The same turns and mirrors carry the whole set onto itself, and each row onto the other rows of its family. Which rows share a family with each named row? Give them in list order.
These 40 rows form 10 families of 4 rows each.
sineb: [ 0.42  0.82  1.18  0.88 -1.40  0.82 -3.47 -3.42 -0.11  2.38  0.84 -1.80
  2.13  0.11 -0.42]
nupek: [ 0.21 -1.21  2.13  3.41  1.80  1.84  0.09 -1.76  1.71  0.56 -0.28 -0.44
  1.39  0.99  1.24]
tane: [ 2.86  1.34 -0.10  3.25  0.13  3.10 -2.22 -3.06  0.68  0.49 -0.19  1.76
  0.18 -1.35  0.92]
mez: [ 0.08  1.00  1.76  1.38  1.06 -0.05 -1.93 -0.87 -1.08 -0.85 -2.87 -1.64
  0.14 -2.34  1.81]
Rari: [-0.21  1.69  1.40  1.51  0.74  0.98 -3.30 -0.07 -0.84 -0.42 -1.75 -2.18
 -0.30 -1.99  1.39]
bemos: [ 1.94  1.44  0.86  3.02 -0.64  3.17 -2.52 -3.66  0.09 -0.02  0.72  1.57
  0.97 -1.51 -0.20]
buti: [ 0.29 -1.79  1.13  3.30  1.92  1.16 -0.40 -1.41  1.08  0.16 -0.72  0.66
  1.87  0.66  1.16]
bino: [-0.02  1.76  1.01  1.42 -0.15  0.35 -2.48 -0.54 -0.62  0.50 -2.38 -2.08
 -0.85 -2.55  1.47]
rasi: [ 1.83  0.25  0.79  3.73 -0.28  2.48 -3.55 -3.20  1.71  0.25 -0.98  1.85
  0.73 -1.89  0.72]
pizit: [ 0.19  1.58  1.71  0.56 -0.65  0.38 -2.52  0.12 -1.50  0.68 -1.68 -2.00
  0.49 -1.16  0.79]
gadu: [ 0.03  0.47  2.53  0.22 -0.28  0.73 -4.21 -3.28 -0.94  1.56  0.40 -2.41
  1.06 -1.40  1.06]
nileb: [ 0.16  1.18  2.84 -0.29 -0.62  1.22 -2.96 -2.71 -0.55  2.14  1.29 -1.73
  1.27  0.30 -0.28]
Timop: [ 0.57 -0.63  1.67  2.68  1.48  2.51  0.25 -1.92  1.46  0.07 -1.50 -0.46
  2.80  0.86  1.37]
falu: [-0.71  1.11  1.67  1.25 -0.97  0.43 -2.59 -2.15 -1.16  1.98  1.67 -1.83
  0.42  1.02 -0.28]
babov: [ 0.40 -1.22  1.09  4.30  2.28  1.87 -0.92 -2.93  1.91 -0.52 -0.58  0.06
  1.54 -0.51  1.05]
kot: [ 0.07  0.92  2.93  1.05 -0.44  0.44 -3.65 -2.62 -0.80  2.69  1.15 -1.41
  1.53 -0.56 -0.39]
Vifav: [ 1.24 -0.04  2.13  2.84  1.78  0.33 -0.93 -1.35  1.72  0.09 -0.44  0.31
  1.46  2.01  0.92]
bur: [ 1.48  0.94 -0.29  3.49 -0.05  3.32 -1.86 -3.37  1.19  0.15 -0.83  1.14
  0.90 -0.21  1.61]
kinuk: [-0.10  0.05  1.20  1.99  0.79  0.75 -3.57 -1.27 -2.00  0.55 -1.79 -1.69
 -0.82 -2.76  1.50]
Malon: [ 1.33 -1.41  1.61  3.51  2.89  1.39 -0.44 -0.78  1.13  0.03 -0.62 -1.41
  1.67  0.26  0.82]
bodu: [ 2.07 -1.60  1.51  2.78  1.81  1.16  0.44 -2.35  1.78  0.79 -0.47  0.66
  0.87 -0.01  0.67]
san: [ 0.93  0.93  1.47  1.61  0.44  0.99 -2.58 -0.74 -1.94  0.76 -2.66 -2.26
  0.32 -2.42  2.27]
sezat: [ 1.89 -0.60  1.62  3.39  1.90  0.96 -0.91 -2.33  2.67  0.86 -1.28  0.30
  2.47 -0.34  1.39]
kuz: [-0.68  0.01  1.56  0.99 -0.57  1.33 -2.40 -2.53 -1.77  2.75  0.88 -2.63
  1.10 -1.13  0.40]
Fos: [ 0.19  1.53  0.32  0.90  0.57  1.01 -1.79 -0.56 -0.40  0.28 -1.41 -2.71
  0.20 -3.42  1.31]
Tebe: [ 0.62  1.23  1.84  1.49  0.21  1.21 -2.72 -0.09 -1.02  0.40 -2.06 -2.34
  0.53 -2.70  2.34]
soti: [ 2.80  0.83  0.18  3.59 -0.38  2.29 -2.51 -4.10  0.71 -0.32 -0.19  1.40
  0.08 -0.59  0.16]
domap: [-0.88  1.09  1.69 -0.23  0.07  0.68 -2.76 -1.74 -0.50  2.94  0.82 -1.40
  1.24 -1.26 -0.17]
Safod: [ 1.18 -0.25  1.55  2.55  3.09  0.84 -0.01 -1.96  1.96 -0.20 -0.43 -0.20
  1.41  0.78  0.86]
kol: [ 3.77  0.88  0.23  2.14 -0.29  2.82 -1.59 -3.74  1.40  0.25 -0.03  0.87
  0.84 -1.82  0.69]
fole: [-0.54  1.12  2.07  0.55 -0.12  0.39 -3.09 -3.35 -0.81  3.30  0.68 -1.80
  1.60  0.27  0.39]
Rudo: [ 2.85  1.20  0.14  4.13  0.43  2.01 -0.89 -2.42  0.79  0.29  0.00  1.61
  1.05  0.07 -0.48]
Rokep: [ 0.42 -0.82  1.24  2.93  2.50  1.15  0.57 -2.11  1.59 -0.05 -0.73 -0.61
  1.20  0.54  0.33]
zavov: [ 0.12  2.46  2.18  1.79  0.25  0.62 -2.87 -1.54 -1.12  1.36 -1.72 -3.07
 -0.36 -1.99  2.13]
guton: [-0.42  0.76  2.06 -0.10 -1.05  1.12 -2.67 -3.12 -0.14  1.65  1.57 -2.50
  0.94 -0.14 -0.45]
dase: [ 0.17  1.87  2.50  1.25 -0.04  1.17 -2.15 -3.76 -1.35  2.94  0.28 -2.35
  2.10 -0.63 -0.27]
vap: [ 0.13  1.85  1.16  0.96  0.49  1.29 -1.95 -0.93 -2.50  0.36 -1.09 -2.84
 -0.73 -1.63  1.02]
Tofi: [ 1.80  1.31  0.23  4.17 -0.75  2.76 -2.13 -3.27  0.99  1.16 -0.60  1.20
  1.58 -1.75  0.31]
Fur: [ 2.51  1.88  0.79  3.05 -0.08  2.42 -1.83 -3.23  2.58 -0.41 -0.95  1.31
  1.39 -0.57  0.43]
dasup: [ 2.11  1.27 -0.46  4.22 -0.55  2.46 -1.88 -3.90  0.67  0.71 -0.37  1.24
  1.04 -1.65  0.58]

Which other rows belong to the same family as kot? Rari, buti, soti
Which other rows belong to the same family as Safod? san, guton, Tofi
Which other rows belong to the same family as dase? Timop, Fos, kol
Which other rows belong to the same family as zavov? bur, bodu, domap
Which other rows belong to the same family as pizit? gadu, babov, Rudo
Which other rows belong to the same family as sineb? mez, bemos, Malon
Which other rows belong to the same family as Vifav? rasi, falu, kinuk

